In the data rows, the value 128 means zero.
Here are some points:
[125 110  68 122 108 140 147 148  82 121 118 124 170 121  95 106 147 152
 126 149 184 113  91 102 119 104  94 105 117]
[148 178  86 113 166 125 131 105 255 129  63 124  46 118 166 108 129 115
 177 162 109 189  91 162  64 136  94 164 114]
[145 117 142 109 105 120 159 173  95 166 202 154 127 134 196 180 156  97
 186 109 138 131 126 212 182  83 180 173 121]
[144 128  88 118 122 134 118 156 166 109 116 101 106 181 134 171 121  95
 148 122 120 112  89 156  90 158 157 187  83]
[110 176 176 118 105 107  98 144  91 175 172 127 148 152 189 151 133 143
 122 121 152 110 150 159 170  88 188 114 159]
[128 113 222 170 142 113 115 208  68 185 159 128 210 137 186 158 129 165
 128 129 139 100 203 143 214  91 206 135 150]
[120  93 112 169 105 123 129 166  88 185 154 170 119 148 138 102 138 142
 151 123 125 111 141 128 213  87 184 114 110]
[169 100 143 123 134 172 130 220  72 178  77 145 133 151 152  99 139 191
 108 156 181 109  97 137 148 129 117 146 101]
[ 60 138 143 148 117 100 155  81 120 148 108 124 109 106 138 118  99 154
 124 190  93  98 139 101 135 114 138 119 106]
[112 171 111 120 130 154  81  61 175  95 118 116  87 122  91  91 124  92
 157 113 100 172  85 141  82  94 110 103 157]
[125 129 153 144 103  79 118 213  87 152 153 115 181 154 167 166 118 178
 129 129 155 121 167 169 169 101 154 132 111]
[116 114 187 171 123 141 110 158  81 107 139 108 138 168  92 144 106  89
  81  89 116 119 163  95 145  84 141 122 145]
[115  87 192 163 115 125 152 147  90 129 227 112 137 121 196 202 160  89
 112  86 141 103 223 169 234  73 149  82 150]
[ 73  77 187 114  78 126 122 231  61 110 163 151 141 137 149 117 171 194
 105 131 177  82 203 141 245 107 168 135 136]
[172 147  84 120 180 100 124 109 227 108  72 113  61 111  92  70 112 118
 168 159  89 142 110 132  79 177  80 176 167]
[119 200  75 101 139 100 129 153  87  92 169 114 115 125 174 122 113 160
 102  99 176 114 100 104 181 112 127  94 115]
[ 91  72 241 130  91 177  77 255  50 141 164 161 239 173 124 133 105 183
 111 144 165  87 222 135 255  88 192 109 174]
[134 129 106 125 122 123 148 148 168 109  98 119  86 109 150  99 134 185
 150 137 131 153  92 139  59 152 107 162  92]
[151  89 136 143 144 138 138 114 108 150 139 106  73 175 133 141 156 125
 125 121  97 140 123 137  86 153  82 113 120]
[113 180  95 113 132 118 105 144 119 139 130 110 126 140 156 153 155 142
 104  83 149  99 120 114 131  96 145 107  82]
[154 177  72 125 152 138  81 121 214 172  81 139  88 100 191 144 134 163
 165 152 106 187  94 224  56 175  74 204 100]
[140 142  99 150 131 162 107 153  98 127 112 139 180 175 112 115 118 143
 117 107 138  89 102  72 112 144 103 136 114]
[135  95 176 127  95 134 111 178  88 130 203 101 203 112 154 198 134 100
  95  94 155 108 152 126 199 109 167 110 152]
[ 94  64 162 110  96 170  97 255  74 101 161 107 213 150  99 134 111 177
 123 160 168  96 205 109 255  95 144 119 169]
[243 157  96 119 182 136  99  52 220 151  49 141  90 169 121  94 127 108
 128 148 104 174  87 163  81 213  93 162 115]
[152 128 114 155 178 134 100 120 111 139 102 122 100 175 119  82 105  66
 121 143 105 172 118 115 104 129 162 115  98]
[117 129  85  86 118 137 139 139 125 114  89 139 108 102 129 136 106 131
 123 121 180 137  83 148  78 180  70 189 151]
[105 158 163 106  78 108 126 128  94 132 120 122 145 150 156 154 134 114
 136 134 128 127 103 145  78 111 134 141 126]
[255 152 142 130 192 143  75  43 208 127  82 113  92 202 114 115  92 115
 146 149 132 183  68 126 100 193 115 155  87]
[111 171  97 112 145 104 110 105 103 117 114 138  80 130 132  87 103 112
  90 137 101 135  96  88  83 104 151 123 157]
[ 99 124 124  98 124 145 154 178 121  86  95 117 142  98  88 105  91 160
 130 146 162 131  87  75 105  89 146 146 138]
[112 102  91 147 124  97 110 197  81 106 188 138 157  98 144 173 177 102
 112 108 159 136 133 127 214  97 194 120 109]
[115 149 189 225 100  74 170 165  66 148 222 112 200  87 142 203 126 102
 137  68 132  97 237 147 255  81 197 106 167]
[131 104 165 153 123 153 102 170  81 153 147 158 164 172 147 116 139 164
 104 150 147 149 151  80 194  84 175  86 104]
[126 131 105 127 109 143 132  88  70 165 139 122 112 112 131 118 125  80
 120  78 112 140 130 121 134  92 129 107 137]
[142 111 139 212 118 108 130 149  57 169 161 151 132 112 149 153 116 102
 116 115 118 121 183 142 120 158  94 125 111]
[145 103 196 147 107 116 138 170  76 106 226 102 192 102 209 179 133 109
 161 102 116  89 186 124 227  75 123  96 167]
[143 161 122 145 151 133  89 110 161 114 117 121  87 161 120 130 141  80
 137 128 115 143  84 106  63 144 116  96  93]
[ 89 111 109 130 131 139 112 127 121 152  81 127  83 133 118 122 142 169
  99 139 147 153  98 182  91 112 106 136 152]
[145 162 145 168 118 128 107  95 152 126 125 132  92 148 148 145 114  82
 165 101  94 139 122 208  88 162 131 126  93]
[137 184  96 122 178  99 154  50 132 121 157 145 137 115 112 102  85 114
 111 142 125 108 119  81 110 125 115  66 110]
[114  75 202 144 112 134 138 224  89 171 184 118 194  90 118 174  99 216
  82 137 136 104 196  98 236  82 147 107  99]
[151 150  90 117 111 114 168  96 147 117  67 153  71 137 101 138 169 111
 130 138 144 154  80 171  64 190  99 192 106]
[206 160  84 131 148  94 124  77 199 120  78 108  52 149 127  83  89 119
 148 128 114 150 100 133  48 176 101 163  67]
[140 123  83 108  88 136 169 149 129  94 131 145 142 111 111  83 143 157
 148 132 142  79 130 105 115 114  75 127 191]
[152  84 115 110 121 135 103 172  71 135 163 128 173 138 119  98 151 144
 152 129 132 107 149 130 125  98 192 165  75]
[128 108  69 104 129 137 169 152 156 151  65 144  95 142  88 133  97 148
 130 163 136 108 111 190  71 124  81 159 190]
[118 115  95 112 113 151 119  61 112 114 102 176  56 123  81  94 129 181
 113 115  95 101  80  99  57  92 108  86 126]
[ 91 128 157 132 114 157 127 171 104 128 104 127 171  94  73 122  49 175
 137 196 138 127 163  99 161 118 151 127 210]
[123 169 159 126  93  99 157  69 238  84 191 127 132 117 187 171 138  72
 232  83 110 167 109 120  77  79 138 125 177]
[106  92 222 195  91 126 104 254  74 148 184 132 222 129 112 156  59 189
 108 125 184  78 248 110 255  97 174 125 148]
[142 108 121 140 142 109  71  64 132 179 126 168 130 175 145  93 123 154
 146 175 120 127  91 114 105  96 162 124 106]
[ 69 134 124  97 107 113 103 104 161 133 130 132  82 124 126 155 121 133
 107 100 134 181  90 117  60 105 186 108 130]
[ 79  81 190 169  93 138 112 201  71 131 148 120 215 135  82 143  71  93
 103  84 114  84 214 127 230 112 142  89 172]
[112 130 122 132 145 155 171  93 136  79  81 126 118 114  96 112 137 134
 110 109 143  92  89 108 110 147  94 154 125]
[145 114 135 113 127 132 153 118  99 102 105 138 141 163 107  92 116 125
 115 126 123 122  94 101  76 177 138 108 134]
[150 119  99  87 136 129 134 132 114  95 101 151  94 131 179  79  57 131
 101 170 101 111  81  79 179  97 169 101 113]
[123 194  86  91  99  92 116  80 133 118 135 139 111 143 169 123 107 107
 137 129 139 130 149 117  91 107 122 102 156]
[112  91 203 124 150 139  77 179  80 141 112 127 175 193  93 107  86 145
 100 137 127 126 142 117 165 113 181  73 146]
[124 125  63  94 101 150 135 109 136  88 102 117 109 112  89 115 174 177
 124 133 119 142 108 131  69 198 117 179  64]
[ 88  79 149 131 108 158 168 149 104 126 127 113 108  79 151 180 179 159
 125 120 136 108 110 166 123 140 129 187 159]
[236 152  76 135 127 157 102  84 100 119 139 149 114 128 161  78  83 148
 136 137 123 148 108  97  89  87 111  85  98]
[125 108 210 148  96 163 137 204  77 128 172 123 207 139  77 138 109 113
 111 134 110 115 199 141 222  88 140  91 200]
[127 144 119 153  78 116  72  91  92 160 112 102 174 136 118 124 113 157
 118 184 135 131 133 125 127 111 146 116 143]
[127 110 185 136 143 135 142  56 178 137  78 100  95 120 106 115 142  99
 152 104  83 140 124 130  51 104 103  95 171]
[178 145  86 170 107 120 109 132 116 121 105 100 107 121 104 121 134 132
 131 132 131 145 102 102 113 144  97 158 114]
[120  97  55 111 116 194 134 106 111  98  88 123  76 116 103 121 137 165
 135 111 110  98 119 122  53 151  61 153  80]
[ 89 125 149 128  96 123 110 137  84  96 123 113 120 151 139 140 168  66
 108  87 102  78 136 110 136  94 178  82 137]
[113 117 107  81  94 142 163 210  66 116 131 147 174 164 151 130 169 134
  80 118 191  88 153 142 147 145 115 168 102]
[206 183  96 158 125 144 122  72 205 132  85 137 105 167  94 107  99 121
 119 170 126  89  93 153  64 203 104 165  94]
[185 136  66  95 115 134 118 160  91 142 150 130 178 148 184 107 105 178
 127 150 137  94  82 133 193  92 138  81 112]
[ 98 141 142 102 131 184 124 165  84 107 138 144 115  78 104 160 146 116
 116 122 163 116  70  92  80 133  92 162 169]
[110 147 134 124 147 109 102  61 206 101  96 137 104 145 128 112  92  86
 142 124  88 145  99  86  52 129 131 103 131]
[ 93 119 109 106  93 120 137 170 107 140 128 109  82  93 144 161 152 164
 129  99 154 135  76 199 163 111 161 189 119]
[134 123  34  78 108 135 118  95 230 160  66 146  41  97  82 108 152 182
 144 149 113 150  91 171  85 145 103 186  99]
[ 97 103 200  95 105 168 114 248 104 112 184 117 195 151 108 186 128 126
  95 173 131 108 208 109 255  94 142 128 188]
[113 106 110 160 146 162  71  72 227 140 110 140  78 142 108 119 155 182
 177 113 105 145  72 146  75 143 130 143  86]
[ 97 108 186 111 134 144 170 244  95 167 168 110 140 132 185 125 128 152
 131  95 155 133 149 181 192 100 190 150 111]
[110  79  95 150 102 152 146 140 101 166 136 109 150  96 149 182 173 130
 111 107 163 109 134 176 187  84 253 168 100]
[158 119 147 142  99 123 178 145  96 143 223 143 122 108 193 180 135 100
 131  93 174 101 173 192 255 150 114 113 148]
[118  92 168 145 111 134 149 144 108  92 214 139 152 139 149 153 174  86
 117 103 117 114 167 160 212  85 145 107 159]
[135  82 148 150 139 145 136  83 127 139  85 134 136 137  81  85 173 136
 126 130 130  92 160 126 108  88 127 127 116]
[121 138 183 157  86 114 106 191  86 143 178 124 182 155 118 123 130 140
 117 119 104 144 176 128 185  98 246  91  61]
[206 105 116 149 165 127 107  82 194 142  39 128  61 210  82  59  90 142
 129 153 122 164  75 150  73 249  73 148 127]
[104 121 127 105 138 106 196 178 121 149 149 122 130 154 166 136 103 146
 121 138 140 111 126 136 178  92 163 120  60]
[144  94  88  86 140 122 142  68 208 116 144 136  81 102 174 128 167  71
 187  97 140 139  74 114  65 130  66 165 161]
[185 122 105 113 158 128 105  81 123 121  82 158  92 181 132  74  91 110
 108 142 105 154 113 100 105  86  94 102 116]
[ 79 102 138 140 156 203  92 109  82 120  86 103  99 142 120 115 188 147
 134 124 160 155  88  67 139 137 127 110 162]
Then 12 other points, each followed by its number:
[113 107 126 121 111 157  98 201  76 131 110 152 168 140  79 104 129 170
 105 121 148 103 106 101 102 110  86 126 171] 0
[ 80 107 162 149 102 142 157 176 106 114 210 125 196  78 168 184 161 129
 111  86 133 116 209 144 198  80 131  86 206] 1
[112 162 113 153  79  92 119 143  89 110 113 107 159 138  95 120 118 133
  87 113  87 109 155  98 135  85 183 124 105] 2
[141 187  92  95 119 124 191  95 116 107 167 107 151 107 156  85  95  93
 149 102  93 131 138 122  95  80 107  71 118] 3
[103 116 110 166  88 139 115 118  94  96 162 139 164 104 134 154 159 180
 105 113 159 101 159 101 115 129  85 115 122] 4
[118 132 149 135 127 121 121 155 102 159 176 114 175 124 119 107 124 100
 156 115 135 103 172 109 148 115 184 110  90] 5
[203 175  95 141 172 128 135  67 254  94  81  94  70 112 147  90 140 122
 163  85 113 207 100 155  75 255  74 193  91] 6
[139 134 124  89 113 113 113 193 109 129 111 108 151 134 122 125 100 122
 109 147 137 117 117 110 142 143 146 108 166] 7
[153 118 120 151 161 151 128 159  84 122 147 106  98 133 150 148 109 140
 136 128 145 119 100 172  77 201 130 189  78] 8
[118 118  90  56 132 161 237 122 170  86  92 124  82 142  96  97 140  84
 166 101 156 112  82 100  82 187  66 206 158] 9
[122 154 105 118 182 153 109  65 213 116  72 107  70 112 102 105 147 152
 138 126 122 197  59 111  61 187  96 151 135] 10
[100 110 131 138  95  91 144 172  92 170 145 154 137 121 162 152 118 158
 117 124 177 106 135 156 184  89 199 177  80] 11
Which three of these numbered points are nearest to each point below, looking only along the 5 directions in which the first points spread most? Their numbers follow each, nearest first.
[107 106 130  91  94 156 168 199 100 112 114 130 169 126  68 106 125 155
 105 160 138  94 129 101 153  96 117 117 145] > 0 7 4
[ 93 109 172 143 137 135  86 137 104 158  92 130 140 142 156 130 128 149
  97 179 165 121 106 129 158 130 212 151 133] > 7 5 2
[121 163 107 165 150 120 120  70 144 111 152 109 116 105 110 147 172 119
 121  76  93 157  88 109  42 101 130  93 104] > 3 2 10
[107 118 106 109  86 139  95 162  77 146 161 167 133 114 169 154 196 103
 106 123 192 105 114 192 192 104 160 150 106] > 11 4 5
[158 178  80  76 177 102 115  81 222  86  89 137  69 131  68  60  96 123
 100 137 106 156  59  84  51 185 107 126 110] > 10 6 9
[ 84 121 126 113 111 104 158 165 127 110 120 129 131 103 153 176 113 124
 140 144 121 109 109 107 113  98 109 157 193] > 4 7 2
[134 118  88 121  91 171 116 172 100 108  81 147 147 139  96 102  90 185
 114 151 152 138  82  76  55 119  74 119 123] > 0 7 4
[ 91 114 176 128 169 201 107 148  87 161 119 135 118 119 136 135 160 195
 131 110 133 137 160 119 115 151 126 111 145] > 7 4 0
[ 95 108 107 131 123 129 130 146 107 133 150 108 148 131 128 137 163 106
 102  84 137  90 168 100 124  96  86 157 152] > 4 7 2
[126 121 170 192 119 165 111 145  74 142 138 102 120 156 122  93 127 198
  96  94 118 116 136 115 152 108 131 123 130] > 7 2 5
[108 153  75  94 117 113 161  67 125 103 153 107 104 109 133  94 127 108
 118 123  86 127 110  73 115 103 147 102 147] > 3 2 4
[140 145  99 158 121 128 135 165 124 115 102 150 116 144 134 191 141 125
 128 119 129 128  97 169  96 173 102 118  97] > 8 7 4
[112  80  91 118 104 174 203 129 179 100 100 155  94  84 134  94 165 126
 151 179 125 121  98  99  90 152  72 186 185] > 9 10 8
[123 116  87 164 104 124 152 137  92 101 142 125 131 106  99 120 162 153
 140  82 109  84 155  99 120 140 126 106 138] > 4 7 2
[112 124 127  95 100 102 177 149  56 147 227 141 100 123 212 177 185 141
 169 100 144 108 161 213 213  89 179 139 104] > 11 5 1
[114  96 108 159 130 149 151 148  83 133 132 109 108  93 102 147 187 158
 123  73 136 130 129 108 134 106 163 141 125] > 4 7 2
[104  92 158 159 113 122 170 216  76 123 255 136 180 120 142 199 178  76
 146  76 148 110 222 115 245 101 183  90 173] > 1 5 11
[107  93 101 127 154 120  76 105  77 112 142 150  92 164 119 119 139 144
  98 133 102 126 180 115 199  68 153  69 106] > 2 5 7
[ 93  84 186 167 107  97 168 196  84 137 233 141 164 123 143 179 161  90
 129  85 123 110 218 136 203  95 147  70 164] > 1 5 11
[179 120 161 129 107 136 142 156 113 135 204 122 188 143 146 145 104 103
 120 128 129  94 202 119 230  81 139  99 109] > 5 2 11
[148 133 131 125 146 109 154 155  93 121 207 137 147 107 155 136 118 103
 125  91 114  96 190 108 209 108 103 116 114] > 5 2 4
[246 216 103  82 141 116  90  72 248 129  93 126  94 173 111  91 144  93
 128 137 124 144 106 192  67 225  88 212  81] > 6 10 8
[107  76 135 184 121 197 114 189  91 161 110 125 170 113  85 103 130 172
 102 128 130  99 191  98 179 128 106 107 185] > 0 7 4
[159 141 119 153  91 135 111 127 114 126 117 135 129 136 106 108 114 115
 122 136 136 132 114 110 106 129 112 141 128] > 7 2 4
[120 148  72 106 101 108 194  56 169 131 176 133 102 110 163 127 126 110
 139 137 104 114 160 112 116  87 106 108 127] > 3 4 2
[ 70 104 187 134 110 142 141 175  76 116 102 106 165 128  92 112 103 117
 106 134 139 140 136 125  86 120 103 119 182] > 0 4 7
[ 87 123 135 115  96 120 179  80 129 128  93 112  94  76 131 174 128  95
 101 127 166 127  95 121  65 177 102 170 135] > 9 4 8
[115  77 132 188 120 115  93 133  56 138 177 122 156 160 117 167 190 102
 137  84 122 112 172 148 195  99 230 106 108] > 5 11 2
[127  88 116 110  89 122 171 127 140  97 115 111  99  98 155 131 133 119
 142 116 172 127  91  92  56 154  73 148 182] > 9 4 10
[ 93 112 160 135 109 105 161 174  63 116 229 164 191 123 172 211 167 119
 117  68 139  91 227 144 255  94 171  93 150] > 1 5 11
[230 176 124 102 137 104 121  81 200 136  88 106 110 179 169 131 120  90
 112 178 110 184  77 211  31 144  77 149 127] > 6 10 8
[130  76 105 107 206 121 118  92 145 167 112 145  91 149 168 107 196 119
 148 150 104 162  78 176 106 109 145 156  92] > 8 3 10
[108  86 185 198  95 139 156 199  83 124 210 116 209 114 127 205 138 130
 110  71 130  88 179 130 255  96 156 131 164] > 1 5 11
[125  99 164 180  79 134  77 183  82 159 152 127 192 159 150 130  96 115
  87  90  99 152 175 124 150  99 186  98  92] > 5 2 7
[130 117 142 127 113  90 139  84 140 117 171 129 127 107 142 146 136  81
 158 108 123 153 114 108  97 104 146 118 142] > 3 4 2
[112 103 122  93 149 181 208  61 126  99  99 100  85 109  58  87 121 120
 167 155 155 120 118 125  77 155  89 174 188] > 9 10 0
[141 107 190 157  80 145 172 176 102 103 193 119 190  95 147 174 180  99
 124  98 151 113 203 132 245 103 176 129 175] > 1 5 11
[170 149  98 122 117 130 128 152  73 110 157 162 180 117 167  96  89 127
  89 111 134 113 149  62 157 118 130  84 123] > 2 5 7
[197 134  86 141 224 170 151  77 164 111  91 123  55 133  82  78 115 146
 140 152 125 172  63 103  53 170  99 131  89] > 10 6 9
[146 107 102  75 156 164 170  75 167 116 116 113  69  93 134  97 225  72
 158  82 120  69  79 138 116 123  76 159 128] > 9 10 3
[132 110 188 140 131 132 111 118  94 166 103 123 147 124 126 131 112 177
 104 162 126 124 152 149 150 132 142 119 121] > 7 5 2
[ 85 101 136  98 161 175 144 169  76 103 103 161 104 177  98 113 129 137
  99 134 160 113 120 113  99 142 131 116 121] > 0 7 4
[147 104 115 118 150 137 110 105  93 133 104 134 141 167  56  99  99 161
 127 149 131 132 106 130 143 163 101  83  86] > 7 0 2
[104 117 161 101 103 118 134 179 110 109 100 121 146 128 133 127  80 161
 107 126 131 136  88 106  98 136 153 153 146] > 7 4 0
[140 134 124 134  93 168 124 133  83  98  94 152 161 133  75  93 111 158
 112 117 152 108 148 101 152 127 113 113 157] > 0 7 4
[ 97 137 169 167 107 143  88 159  90 128 130 123 158 148  86 108 123 157
 137 146 109 139 175 123 129 146 118  99 184] > 7 0 2
[110 143 123 120 182  91 181  99  48 160 138 140  99  98 129  58  93  82
 119 146 120  87 140 100 155  99 147 112 151] > 2 3 4
[112 116 247 161  74 143 111 193  61 142 225 144 189 120 110 207 142  90
 115  93  99  74 217 135 246 111 176  88 189] > 1 5 2
[105 117 195 119 111  98 123 165 123 184 139 129 112  99 146 185 124 193
 127 159 143  93 117 199 165 125 160 136 124] > 11 8 7
[104  93 197 173 124 132 127 193  61 115 201 126 216 113 105 159 133 111
 112  70 129  94 225 102 248 115 153 102 189] > 1 5 2
[186 135  88 175  94 134 131 153  84 100 132 123 121 137 163 140 136 116
 144 108 121 142 118 172  96 183  80 132  83] > 8 7 4
[158 142 120 160 131 128 103 146 107 102  87 117  68 171  97 127 115 126
 149 133 131 127 109 186  77 181 146 174  82] > 8 10 7
[159 157  78 139 190 164  89  52 139 118  87 106  92 173  65 114 163 139
 134 110  99 184  95 117  45 234  72 171 101] > 10 6 9
[133  92 168 150 143 129 127 116 115  97 110 124 119 141 116 130  71 100
 143 133 142 141  96  76  96 189 118 116 139] > 7 2 4
[146 153  96  65 152 115 198  92 125  92 164 119 112 127 179 108  87  92
 174 113 136 104 101 111 166  69 150  93  90] > 3 2 5
[218 211  92 110 124 100 118  61 144 115  88 113  91 189 104 102  84 132
 149 155 104 101  93  81  50 162  89 122 123] > 10 3 6
[ 92 114 183 169 100 148 121 167  94 125 221 140 230  86 137 145 172 146
 104  93 145 112 188 108 205 103 123 105 169] > 1 5 4
[ 84 105  99 132 121 145 109 212  42 123 122 204 201 107 105 133  96 163
  91 179 139  90 186  83 183 114 221 136 130] > 0 7 2
[100 128 193 164  96 127 127 189 128 147 152 136 154 118 169 170 152 108
 133 141 152 132 175 134 174 122 188  83 123] > 5 11 1
[137 144 129 145 108 147 121 126 104 122 155 120 159 165  81 102 128 100
 103 128 135  68 147  81 177  67 155  60 100] > 2 5 7
[133 201 164 100 184 122  75  61 241 125 103 137  61  99 177 154 130  99
 131 116 124 255  77 162  61 175 126 170 104] > 6 10 8
[146 125 134 141 108 122  95  83 125 153  78 127 133 146  74 100 104 127
 141 127 125  91 104 132 142 120 174 155 123] > 7 2 8
[ 90 117 113 146  77 155  84 191 107 151 129 131 169 131 100  92 101 152
 118 153 176 115 167  95 184 142 163 140 101] > 7 0 2
[100 154 186 132 112 149  94 189  40 113 124 109 167 175  93 135 104 129
 144 131 170 110 145  99 175 132 140 144 133] > 7 5 2
[ 88 101 191 130 102 116 168 177  86 103 183 128 182 119 130 159 142 114
 104  94 154 121 182 108 225 130 153 115 178] > 1 5 4
[148 160  76 108 183 122 129  79 207 136 106 117  83 127 145  92 133  93
 122 184 112 159  71 202  56 201  78 211 110] > 6 10 8
[135 163 119  97 195 166 113  61 248 112 111 107  85 108 138 118 147 117
 130 102 123 212  94 163  67 247  66 230 138] > 6 10 9
[108 182 119 108  88 108 138  81 132 100 152  79 154  99 144 158 165  85
 129 116 111 181  97  96 107 148 120 101 155] > 3 4 2
[117 188 118 103 118 131 147  75 115 120 174 143 143 129 186 119 129  77
 129  80 100 122 111 133 176  67 144  93 148] > 3 5 2
[131 111  96 129 115 128  94  89 146 180 111 170 113 144 181 127 172 166
 138 142 103 154 131 187  99 103 192 139 108] > 8 7 3
[131 133 118  76 140 107 137 160 113 121 131 172 132 143 174  83 101 136
 127 133 123 121 108 137 125  73 134  83 127] > 2 7 4
[151 132 109 149 117 140 145  86 117 105 128 131 102  83 137 143 146 102
 133  94 138 105  91 127  64  96  97  76 160] > 3 4 2
[ 91 126 163 108  94 102 170 172  75 146 184 101 143 105 147 209 188 119
 113 107 148  92 160 127 227 108 115  83 152] > 1 5 4
[125 138  98  94 122 114 220  71 155 100  79 135 120 103  84 133 120  99
 135 112 119 125  92 134  77 127  82 150 163] > 9 10 3
[140 114  80 110 173 168 114  73 198 101  65 116  57 120  81  79  61 126
  96 154 127 152  84  72  76 172  70 117 125] > 10 9 6
[109  81 211 149 162 153  99 148  77 128 107 123 139 145  93 114 140 207
  98 140 173 128 144 118 109 130 134 107 189] > 0 7 4
[150 174  96 107 150 101 106  80 235 126  87 133  35  79 150  98 122 118
 134 202 116 148  74 195  43 173  88 214  85] > 6 10 9
[113 100 113 126  71 127 132 181  89 154 124 167 122 123 142 118 144 138
 144 113 147  77 128 147 197  80 140 138 107] > 11 4 7
[159 106  84  86  97  98 192 120  97 131 194 171 174 143 126  94 111 135
 182 122 141 112 105 109 120  94 129 102  91] > 2 4 3
[215 160  85 107 128  97 133  91 165 115  36 143 103 147 107  94 122  96
 134 135 109 129 150 107  66 178 115 119 114] > 10 8 6
[ 86 126 223 178  96 116  89 216  95 106 194  95 225 153 164 147 133  79
 105 103 105 116 215 133 205 101 167 122 210] > 1 5 2
[108 128 127 126 123 143  98 118  94 105 129 130 171 156  99 123  83  81
 158 112 118 127 161 112  88 110 137  67 131] > 2 7 3
[158  96 117 171 134 134  96  80 164 144  99 137  68 130  85 116 103 125
 127 160  96 159  93  74  74 191 106 143 119] > 10 8 9
[164  96  93 130 118 128 122 137 139 150  86 143  97 182 135 112 101 123
 130 126 115 126 125 165  63 186  75 153 104] > 8 10 7
[ 96 129 166 125 107 147 107 202  81 160 104 142 190 152 140 137 109 175
 133 170 180  92 123 160 196  89 216 186 158] > 11 7 5
[111 124 165 177 138 129 112  88 109 146  91 151 160 133 120 115 140 164
 105 131 109 128 171 108 138 138 148 118 187] > 7 2 5
[114 113 132 101 125 106 172 183  77 107 185 119 123  95 180 159 137 141
 132 128 153  98 120 111 192  84 144 133 101] > 11 4 5
[117 119 165  93 101 138 105 174  57 134  75 120 175 157 110 119  99 179
 118 138 178 116 122 140 181  91 192 136 109] > 7 2 0
[122 109 114 108 117 153 132 105 166 118  74 115  77 113  85 119 140 180
 125 146 154  72  89 133 103  77  70 151 133] > 9 0 4
[108 116 104  98  97  95 171  83  90 109 131 160 129  97 105 155 166 127
 123  99 159 117 146 131 160 103 145 134 103] > 4 2 3
[118 138 135 183 151 140  97  81 129 131 124  97  78 125  79  83  98 133
 120  74  93 184  66 116  58  76 147  91 113] > 3 2 10
[109 127 107 122 182 103 125  92 113 121  73 137 104 144  82 121  92 138
 134 175 138 111 117 107 105 119  97 133 128] > 7 0 4
[111 143  89 196 120 123 116 120 110 107 105 123 129 144  63 119  96 107
 113 161 122 140 129  83  83 178 144 144 101] > 7 2 0
[ 96 161 117  79 179 125 104  94 179 124  72 138  76 129 109 130 119 133
 102 155 123 181  90 129  29 181  88 160 153] > 10 9 6
[135 126 124 102 170 120  92  92  69 123 180 108 163 147 157 111  99  93
 111 130 131 167 141 115 128 112 117 104 141] > 2 5 3
[133  88 166 118 116 155 151 199  93 130 135 106 170 172 140 133 146 149
 123 117 147  97 157 119 123  95 118 108 111] > 7 4 5
[142 151 124  88 129 116 135  68 154  96 191 130 116 136 140 149 177 108
 133  85 109 151 148 139  72 123  68  98 174] > 3 4 9
[144 138 119 145 107 140  60 133  90 162 117 135 180 163 122 144  99 240
 111 158 110 106 126 116 155 103 128 111 109] > 7 2 5
[121  98 157 124 137 129 140 103  95 162 120 110 124 138 114 125 128 122
 128 168 108 131 155 131 119  77 137  82 160] > 2 7 5
[110  89 181 130 104 115 156 145  88 121 224  91 148 120 165 169 158 102
 102  93 166 101 138 122 182 114 117  95 197] > 1 5 4
[117 124 188 133  99 174 106 179  75 125 123 115 174 125 106 170 125 123
  98 192 126 105 150 134 164  91 116 109 163] > 7 4 5
[123 144 157  89 125  88 127  61 152 142 148 139  78 120 140 167 112 126
 144 135 121 106 137 135 137 106 170  82 142] > 3 5 2
[136 103 148 220  94 161 107 115  93 124  72 112 168 123  74 104 102 146
 117  79 164  83 138 108 121 123 129 128 136] > 7 0 2
[ 68  89 127 131  91 147 137 142 122 124 123 133  83 106  89 135 145 143
  80 128  98  97 166  85 135  73 108 106 189] > 4 0 7
[ 95 134  97 101 144 137 189 111 142 121 109 115 100 108 113 120 132  77
 127 133 127 135 123  94  88 160 109 180 108] > 9 8 4
[107 155 104  81 108 121  77 103 179 164 101 161 138 164 158 174 113 186
  79 158 114 180  74 151 105 115 114 148 148] > 8 7 4
[ 98 110 174 161 112  97 102 160  84 145 145  88 156 126 126 199  94 118
 143 100 123 117 142 136 174 121 171  99 146] > 5 2 7
[193 141 110 134  78  98  85 114 134 153  99 152 103 159 111 106 103 123
 149 168 116 102 110 180  54 196 122 157  66] > 8 10 6
[161 102 136  90 100 137 100  90 110 130 135 122 106 154 131 101 103 153
 139 104 153 156  98  93  98 114 162 101 131] > 2 3 7
[158 169  69 136 138 112 151  73 164 139  81 125  83  96 140 126 115 118
 109 176 138 155  78 134  59 185  80 156  80] > 10 6 8
[148 118  68 116 116 135 155 119 164  61 108 137 120 100  97 142 117  67
 142 107 121 114  93 122  91 110  66 164 147] > 9 10 3
[104 118  70 128 123 167 104 120 109 127 120 125 136  94 110  87 132 166
 118 126 141 118 107  83 121 128  81 153 129] > 0 4 7
[121 129 145 148 130 134 164  90 118 143 138 124  98  84 152 118 156  93
 127  80 144 110 110  98  94  98 137 123 134] > 3 4 2
[134  90 124 149  96 121 150 161 105 160 202 146 137 122 163 155 185 107
 162  86 129 116 145 197 147 118 145 129  91] > 11 5 4
[229 151  92 121  93 103 105  88 133 122  83 106 105 163 128 127 118 203
 115 176 126 153 120 132  78 160  99 187  94] > 8 10 7
[143 206  97 112  87 118  86 124 235 189 110 194 118 123 158 155 116 143
 108 144  92 162 112 194  70 167 139 176 101] > 8 6 10
[109 103  78 137 110 139 150 170  97 103 181 147 112  85 111 148 181 119
 153  88 142  91 113 112 160  80 160  93 135] > 4 2 5
[102 125 115 104 107 105 176 194  97 132 113 122 122  91 124 149 139 147
 108 129 154 103  97 144 123 111 154 140 144] > 4 7 11
[120 126 121 161  98 117 168  91 120 175  89 151 143 104  91 108 113 166
 116 142 142 118 119 133  79  93 124 154 126] > 7 4 8
